One turn moves every row onto another: examples first, then more rows asked
K746: [ -5   8  39   3  28 -38  12 -21  -3 -20  33 -29 -29   8   4 -25 -32 -17
 -16 -34 -63]
K115: [-16 -49 -14  38  46  -8   5 -44  10 -10 -19 -49  21  12  18  38   1  28
  13   7   0]
K967: [ 12  -9  22  22  58 -30  28 -40  20 -23  17 -11 -25  24  -6  -7  -5 -20
  12 -48 -43]
K320: [ 20  28 -37 -21  -7  33 -23   4   7 -22  -5 -43  18 -42  22  46  -5 -14
 -24   0 -47]
K923: [  0 -56 -60  21   7  19 -41   2   8 -17 -24 -14  46 -11   7  37  16 -21
 -39  -8 -28]
K553: [  2 -64 -50  -8   8  17 -18  -9   3  20  17 -45  14  21   4  32   1 -22
 -43  10 -30]
K706: [  5  16  36  17   7 -10 -10 -28 -12 -27  58   3 -24   1 -10   9 -45 -45
 -10 -49 -42]
K156: [-16  11 -15  10  12   0  12 -32 -25  -3 -14 -68  -3 -21  19   8 -39  32
  11  23 -22]
K355: [ 20 -14 -75  -6  14  37  -2 -21  -1  -2 -31 -22  13 -27  -4  48 -10 -23
  -8 -12 -28]
K493: [ 18   6 -22  26  25  -3  -9 -19 -34  24   5 -45   1   0  16  40 -56  20
 -18  20  11]
K316: [-15 -33   9  29  29  -5  30 -41  -5 -25  12  32 -30   7 -16   8 -43 -52
 -11 -29 -39]
K868: [ 12  14  47  33  27 -47 -31  -5   6 -41  39 -21   5  14  11 -11  -4 -11
 -11 -50 -53]
K451: [  5  -4  14  54  28   2   3 -14  17 -61   7  51   6   1 -15  14   6 -44
   5 -40 -27]
K698: [  1 -68 -48  19   7   8 -49   2   7  -9   1 -37  36  10  21  31  14 -21
 -49   1 -38]
K346: [ 32  14 -68   0  10  38  -9 -13   6 -21 -30 -32  10 -33  14  39   5 -19
   0  -8 -42]
K150: [-18   9  -8  40  13   4  -7   0   7 -44 -31 -40  35 -26  26   0  20  37
  10  21 -16]
K810: [-10 -12  10  28   7 -16 -38  -7 -14  -3  28 -67  38  14  16  24  -4  38
  -6  17   1]
K501: [ -9  -2  34  45  -3 -14 -30   2  -5 -50  45  20  -1   4  -5 -25  -9 -44
 -24 -40 -46]
K419: [ -1  -9  -5  49  39   5 -11   8  23 -30 -26  -6  41 -15  29  46  12  23
 -25  20  16]
K404: [ -6   1  30  49  -9 -15 -36  15 -17 -47  42  30  12   8 -12 -14 -14 -39
 -26 -26 -37]
K80: [  9  10 -36 -13 -17  29 -44  18   0 -19  -1 -30  41 -39   9  48  -2 -13
 -38  -4 -33]
K314: [-12 -28  13  30  26  -5  23 -41   1 -28  24  21 -36   8 -14 -12 -32 -54
  -9 -42 -45]
K152: [  4  17  31  17   2 -11 -11 -24 -27 -21  51   9 -19   0 -13  22 -62 -43
 -14 -36 -39]
K965: [ -2  17  -4  31   2   1 -24  32 -17  -2   9 -29  28  -7  16   6 -12  27
 -39  41  11]
K361: [ -1 -40 -49 -23  -6  22 -20  -4 -12  25  16 -40  18  -2  -9  39 -21 -20
 -46   6 -24]
K670: [  7  -4  19  52  29  -2  -3 -25  19 -59  18  35  -6   1  -9   4   5 -48
   6 -57 -35]
K439: [  7  -2  17  49  41 -34   0 -10  14 -52   0   1  -5  11   5 -40  17 -17
   3 -43 -55]
K318: [ -8 -30 -34  44  47   2  17 -28  -6  -6 -49 -19   2 -17  30  31 -38  12
 -22  21  -2]

K318 goes to K419
K152 goes to K316
K810 goes to K156
And these:
K746 goes to K967
K346 goes to K698
K314 goes to K670
K361 goes to K355

One turn moves every row onto another: examples first, then more rows asked
K459: [-20 -29  -5 -24  40 -16  34  35  39   2 -32   5 -14  18 -28  13   6 -29
 -31  21  24   0]
K298: [ 45 -12 -22  -3  10  28  20  -7  48  48 -17  41 -23   6 -11  65  12  -5
   7 -18   3 -28]
K725: [ 14  27 -50  12   3  14 -29  35  20  -5  21 -17  38  13  -4   1 -17  26
 -12  10  -7  11]
K520: [ 16 -42 -29  20  22  41 -10  -9 -32   5 -35   6  37  25   0  16  13  -2
 -10  46  14  38]
K309: [-28  17 -43  -5  39  17  -5  26 -27  47   3 -15   2  -3  -6   4  25 -25
  20  34 -36  -6]
K530: [ 10   0   1 -36 -30  13 -12 -37  38   3  -8  28 -14   4  31  -2  39  -3
  15 -16 -51   5]
K676: [ 17 -36  33 -37  16  12   5 -53   7   1  27 -17  19 -14   5 -19 -23  -3
  32  35  -9 -19]
K981: [ 20 -57  27 -19   9 -37  23  -1 -26 -16  14 -19   2 -32 -11  36   1  20
 -13 -13   6   0]
K421: [ 18 -20  19  23  38   3  50  -8 -22  27  -2 -15  25 -26 -50  32  18  19
  -9 -22 -35  35]
K922: [ 19 -11   6  -7 -32  42 -12 -46 -31   2 -28   0  31   7 -12  25 -10  40
 -20  29   1 -20]
K332: [ -8  15  -7   5 -20  40   8 -47  42  38  -6 -33 -38 -13 -24  39  -3 -16
   0 -18   4 -15]
K96: [ 52  -6 -23   3  -8   6  15   7   8  29  40  19  -2 -24   2 -19  26 -27
  30 -14 -56   9]
K545: [ 28   8  11  32  26  -9 -31 -10  49 -27  -2 -16  38  21   6  18  12 -27
 -27  17 -13  26]
K50: [ -7 -37  20  -2  13   0  47  33  13  19  -3 -22 -28   4 -64 -18   1   2
  27  18 -13 -25]
K870: [ 12  18  24 -11  18   0  38 -21  12   8 -37  62 -13  22  -7  37  20   7
  10  52  -3  26]

K96 goes to K922
K545 goes to K421
And these:
K676 goes to K870
K50 goes to K530
K298 goes to K725

One turn moves every row onto another: examples first, then more rows asked
K540: [ -7 -36 -52 -10  13  30   4 -19  12 -25  27   2  17  27]
K717: [  9 -42  14  50  11 -32 -12  10  13 -24  27  26  24   5]
K393: [ 31  25 -35   0  50  -8 -12   4 -12  15 -22  -1  18  35]
K681: [ -2 -31 -45 -12 -34 -35  -3   9  29 -25   7 -37  33  -5]
K523: [ 26   8 -28 -16  34  39 -26  -6   7  -6  47 -13 -24  25]
K76: [ 17   2 -18  20  20 -55  14  48  25 -18 -10  -7  33  -4]
K336: [ 55 -17  29  -3  30 -16  -8   2 -15  -7   4   6 -44 -12]
K693: [ 12  21  -6  -2  -2  -3  -9  -5  14 -10 -20 -56  54   8]
K748: [  5 -12   0  29  -4   0  15  15  19  16 -27   1  50 -28]
K917: [  2  -8  -6  18   0  49  -1   3   6   2 -27  -3 -57   7]
K221: [ 21 -35  16  46  -1 -28   3  43  12   2 -24 -23 -34  -6]
K598: [ 30 -11 -29 -14  25 -37 -22 -22  -5 -30  45  27 -24  -4]
K987: [ 17  35   0  25  -5 -10 -56 -10  -6  -6  -8  13  22 -35]
K189: [ 25 -12 -28   2 -22 -37 -19   2  24 -42  -9  30  -8 -49]
K726: [ -4  30  -8  48   1   0 -32  37  30   3 -14  -9  15  43]
K539: [ 30 -31 -45  38   5 -35  27  16 -15  -3   8   3 -33 -20]
K438: [  1 -31   2  -3  -3   9   7 -30  41 -24  34  23 -39  11]
K177: [ 16 -17 -26 -24 -22 -31 -23   5  26 -12 -36   2 -61  10]
K131: [ 15  33  15 -41   5   5 -24   2  21  -7 -41 -13 -14  -6]
K583: [  9  39 -18 -17  31  15 -12  19  36 -12  10  -3  45   9]
K414: [ 21  16 -72 -11  -6  -9  -2  26  18 -14  28 -41  -4  31]
K512: [ 12  17 -10 -43  32  -9   1 -28   0 -18  10 -24 -17  41]
K531: [  1   7 -32   9  -1 -28 -56 -26 -25  12  29 -18  18  24]
K100: [ 24 -14  -1 -41 -20  37   8   4  26 -12  10 -33 -12 -23]
K183: [ 47  -5 -40  61 -11 -43 -10  15  14 -11   2 -28  24 -11]
K82: [-11 -22  20  41 -27  22 -45 -12  33  -2  14  15   4 -11]
K928: [ 29  12 -32  42  -3 -40 -47  19  -5  16 -13 -27 -35  29]
K779: [-25 -31 -17 -19 -36  -4 -37 -19  21  11  -3 -26  -9  37]
K587: [ 38  -4   2  62 -12  -4 -17   6  37   3  -9  17 -49  -6]
K487: [ 14 -58  -1  22  -5  28 -10   3  10  -6  35 -23 -45   2]

K438 goes to K587
K681 goes to K131
And these:
K221 goes to K76
K987 goes to K531
K540 goes to K917
K100 goes to K336

One turn moves every row onto another: examples first, then more rows asked
K463: [ -2  19 -18   8  -9  -4  13  41  -6   4 -31 -18  34  -8   6  29  32]
K340: [-43  40 -45   2  19   9   7  20 -23  15  12  14  26 -12  15  35  30]
K158: [-40  -7  12  13 -44  37 -22  18  -6 -18   1   9  20 -57  51 -21  -1]
K165: [-13  35  28 -20 -28  -5  17  21  12   1  42   8 -22  23  -5 -39 -11]
K124: [-75  14 -23   4   4  37 -28  17   8 -26  21  -6  40   8 -23 -44   7]
K167: [-61   4 -30  10   5  48 -43   9  -4 -49  -3   0 -17   8 -14  -5 -16]
K839: [-51 -12 -22   4 -42 -44   0  57  24 -13 -14   7 -32   7 -11 -35 -32]
K410: [-78 -27   2   6 -21  28 -14  28   5  -9  19 -12  62 -33  14 -30   1]
K608: [-75  27 -21  12  12  14 -10  -9  40  34  22 -14  27 -26  37 -34  15]
K526: [-42  25  15   7 -23  33   0  -4  18   1  19  50 -43 -36  10 -17  -2]
K602: [-56 -21  19 -25 -15 -12  -7  53  13 -11  62  -9   0  27  20  40  -7]
K563: [-79  -3   8 -31  19  34  11  42  10  -2  15   5 -10  27  24  49   8]
K513: [ 11  29 -40   9 -20  -7 -13  37  -1   1  38   3  24  -7  23  38  11]
K732: [-44 -33  -1  33 -23   8  22  -9   4  33 -16  29   0  -5  10   5 -47]
K771: [-61 -20  22  -1  -6  -1  -9  51  37  -7  -4 -17  21  59  23  33  18]
K633: [-93  -2   3  -5  10  37 -29  16  41 -12  38  23 -32  12  20  25   3]
K609: [-56   1   5  10 -21  43 -49   4  -1 -41  -6   3 -33 -13  54 -10 -14]
K805: [-36  27  30  -8 -20  43  26  13  26  13   2  45 -26  26  20 -18  -8]
K60: [-11 -27 -14  10 -18 -14  13   7   5  15   1 -29 -15   1 -11   3 -59]
K851: [-35  17 -58   3 -28 -40 -16  70  21  -8 -18 -18  -2 -17  41  -2   7]
K196: [-73 -38   3  15  -9  11   8  -7  16  27   4  -2  -8 -57  17   1 -30]
K729: [-42 -36  16  30 -25 -38   1  11 -20  -5 -26   4 -16  12  -7  24 -21]
K572: [-53   2 -30 -17 -34 -25 -12  97  39 -19   5  -2   3   5  31   7  14]
K308: [-52  25  21  12  -7 -45  -8   2  -3  12 -18 -31   2  18  55 -23  22]
K383: [-50  14 -53  12  17  42 -12  20  26   4  20  14  19 -26 -15  32  15]
K255: [-48   7 -11 -14 -47 -25   1  85  39 -21   8  23 -15  17  -3 -26   0]
K277: [-81  13 -18  30   6 -24  -7 -19   1  40  11   1  25   9  57 -13  -2]
K349: [-50   9 -43  11 -29 -55 -16  43  21  -3 -24 -19 -27  -2  31 -36 -20]
K853: [-32  18 -21  16  -7 -27 -26  -1  29  21  25 -41   6  28  66 -12 -18]
K209: [-15  34  23  20 -35  -5  -1  23  16 -11  -5  42  -4  47  -7 -15  20]

K255 goes to K851
K196 goes to K633
And these:
K609 goes to K124
K60 goes to K602
K277 goes to K805
K771 goes to K308

